The rows of X fall into several groups, which share some directions, and each row is roughly a mix of its group's hidden directions.
X:
-35  24  -19  18  -34  -17  36  -33  9  43  -7
9  -26  -21  -21  26  2  -24  -26  24  55  33
35  -27  -20  21  19  -19  -27  -3  51  -31  21
-62  -3  4  34  26  22  -24  -17  -30  5  -15
5  -8  26  -46  -3  33  47  -2  19  -40  -4
-46  4  15  36  6  40  31  38  -7  -18  14
-16  23  32  -22  -19  -15  28  13  -34  17  -54
-26  36  24  -2  -16  69  12  -3  -10  -5  -18
10  -7  6  0  -26  5  -5  -10  -24  79  18
14  -26  0  -20  2  -33  3  19  14  17  71
1  -24  29  55  -2  -20  -36  -17  -33  -15  23
-10  -10  -37  -49  43  -29  2  -7  -25  30  0
29  -9  10  3  -35  16  28  24  47  43  18
22  1  -21  -26  16  -26  -8  1  4  -75  8
23  30  15  42  18  -9  40  -38  -2  -35  14
25  7  -2  -44  20  2  -11  -10  56  29  -33
-29  -14  5  49  -11  38  12  33  -3  43  13
-9  -46  -34  9  46  0  -27  -33  -7  22  20
19  29  -12  -1  -31  32  14  23  -16  62  -4
-17  11  -22  3  18  -1  36  49  11  56  12
-14  41  39  31  -15  22  22  8  -17  31  -36
-4  -4  -9  8  39  -23  26  59  -37  -12  20
-28  22  35  -12  -1  44  -4  -6  -19  53  -20
-26  9  -26  -28  5  -4  18  -25  -33  26  -57
37  26  0  28  -50  -18  5  12  -22  -21  39
33  1  33  50  -30  -10  0  10  17  39  -25
21  2  54  -32  -5  41  23  -10  27  -11  -27
-26  9  -30  10  -15  -19  58  18  0  48  1
44  -33  -10  -21  -42  23  2  -29  -12  29  24
41  16  28  -19  34  24  -33  -24  22  -30  20
-22  40  -6  5  -7  59  -3  -11  15  -12  -45
-25  27  -17  -1  -30  -19  40  3  -12  43  42
37  32  -1  1  -46  41  14  -14  2  -21  35
35  -17  -5  -31  -7  -39  3  -14  -6  52  35
-34  10  5  27  58  7  -25  46  -3  2  -6
20  -11  -18  -13  17  -39  -21  -16  39  -5  -56
-6  6  -6  13  -48  1  23  -48  34  18  -37
30  2  48  39  -28  -4  -29  -34  12  -7  21
0  27  -4  -8  24  13  -3  -1  -15  39  70
-11  17  28  -18  0  27  -38  48  18  -27  34
65  9  5  -12  20  -38  7  -36  -3  25  2
0  -44  -19  -5  35  22  14  -40  -9  -46  -16
-2  17  0  5  -50  -30  9  -65  -2  10  -8
21  -16  19  -20  31  23  -49  47  22  -7  -13
16  11  4  -3  -1  7  2  7  13  -80  35
45  -37  32  -1  3  -11  -1  1  17  -8  58
5  -4  -40  -20  33  -32  -4  15  9  -42  -44
46  -13  25  -19  2  47  2  -39  35  -6  -2
19  -44  41  -34  15  -19  12  5  4  24  43
33  -38  8  -25  11  -47  10  15  35  -11  33
7  -11  10  24  -41  -22  -20  -59  -18  -12  -30
-10  48  -1  2  -16  59  -27  -30  -4  19  0
26  3  -2  42  41  34  21  -22  -18  9  40
14  -3  -9  21  -18  -55  43  -9  -46  -5  4
36  3  6  15  43  -48  7  26  -39  9  15
15  -17  -34  11  2  18  -25  8  66  -33  4
60  28  -20  -5  -33  6  17  41  3  16  -5
40  -8  -5  25  -1  -10  32  34  -15  55  22
27  20  12  34  19  -52  29  -25  -24  -25  -5
-4  32  6  33  8  21  17  -33  -20  -1  62
7  14  -3  38  34  12  15  20  -18  49  44
18  14  -28  24  -33  -29  -1  20  -11  -19  60
-12  -36  7  21  -11  50  -16  47  -11  -33  7
-14  -32  7  -18  2  -27  11  -5  -55  39  35
-46  -13  -3  3  -1  9  -13  70  10  -5  -27
6  -13  -4  -23  1  61  -36  -19  27  34  15
-4  50  -7  -6  -21  62  8  4  13  31  -12
-37  -21  8  -8  28  -17  49  35  3  -40  -1
27  -11  10  -6  11  40  -12  -58  -5  28  -34
-32  17  16  -25  -21  15  -15  60  36  -18  6
-4  41  23  20  33  10  2  45  8  -5  47
33  -3  26  -53  -13  12  32  2  45  -9  17
15  20  -14  47  -18  -4  -35  23  24  -9  50
-45  -18  -32  19  -4  23  13  -34  11  23  -45
-36  16  16  2  -37  -35  -16  -18  -10  -53  -19
46  -4  -12  -6  0  -33  -18  -8  51  -19  -38
-11  -10  16  55  5  10  -22  -10  -64  3  6
-4  9  -8  63  1  25  -53  -5  -18  -20  -3
-48  -13  -22  -23  42  6  -4  20  49  -5  -9
-47  21  1  -51  22  25  32  -13  16  -18  -7
-22  27  -29  20  12  40  -28  -18  25  3  -48
-27  -17  -20  -5  -3  15  -2  -26  36  13  -66
17  17  21  -27  39  14  -31  51  23  4  26
50  -14  16  0  -5  -58  -14  15  37  10  11
15  15  -8  -60  11  -34  17  -7  -39  -30  10
-49  52  -3  -7  -24  6  12  34  -16  21  -21
-38  18  8  -9  -2  16  10  -11  -52  38  -41
-32  22  -6  9  -31  -23  26  -57  -3  -31  -14
34  -31  6  -11  -8  -45  8  28  -27  -40  -27
-2  -2  -8  -11  -34  27  2  -44  -29  -5  58
31  -8  -41  -24  2  -4  6  24  61  -17  -18
-16  24  17  -19  25  -33  -11  -39  -39  -18  -41
11  -34  -9  54  -14  12  6  51  23  6  21
-11  28  -15  -14  20  4  -47  -45  -25  -38  -14
-9  -43  -33  -16  23  -35  11  19  13  37  -34
6  32  5  -7  -24  -12  53  -24  8  -47  27
26  -24  -19  46  2  -35  -32  20  -43  3  -6
2  -12  -44  26  4  33  -6  44  43  -23  2
12  15  17  -11  -18  10  50  27  47  31  -25
-20  6  22  -35  -13  19  28  31  3  9  61
-23  50  15  -13  -19  39  9  6  10  11  -51
-44  7  0  39  19  26  -41  20  0  26  31
26  -9  17  0  -37  13  -2  -15  29  63  24
3  20  36  43  -20  6  29  35  -45  10  7
53  -8  -28  31  -2  -21  -24  -35  15  -22  -27
1  5  13  -23  3  9  -12  -35  33  -61  34
54  -38  -6  -11  11  -27  -2  -14  42  -22  22
-51  1  -15  16  -52  6  0  -31  10  26  -25
1  6  -16  36  -11  16  17  56  -47  26  2
-11  -55  -20  -32  -20  23  -31  30  -13  19  -17
-19  5  -37  -12  6  49  0  -6  28  -9  55
23  16  34  25  -22  -19  -13  46  36  -19  29
Here is one row from each group, named. Which group is each of the other rows in?
-22  -5  1  -10  -37  34  -30  -56  24  -9  -19
F
-12  -36  -2  14  -13  7  17  26  -22  58  40
P
41  6  -42  3  -5  -12  -11  -42  20  -10  -47
E

-13  33  9  -13  -38  -1  43  11  -49  -20  -24
E
-31  -8  -11  -1  -9  41  4  57  28  36  2
F
67  21  -18  -5  -27  -1  6  29  32  -19  -2
P
-14  27  -6  24  -6  77  -13  -20  2  -15  2
E
-55  12  -32  17  -5  -8  22  -29  -20  43  7
F
28  22  -2  1  1  -18  -50  -46  11  -6  -44
P
35  -3  -1  3  -33  -7  29  12  -30  27  57
F
-8  33  -9  -6  -16  26  22  8  26  -56  -42
E
-20  7  -13  -10  -37  -20  47  44  -19  0  35
F
-51  28  -12  -40  20  23  7  15  13  -21  36
F
0  44  13  -25  8  10  33  12  53  -34  14
F
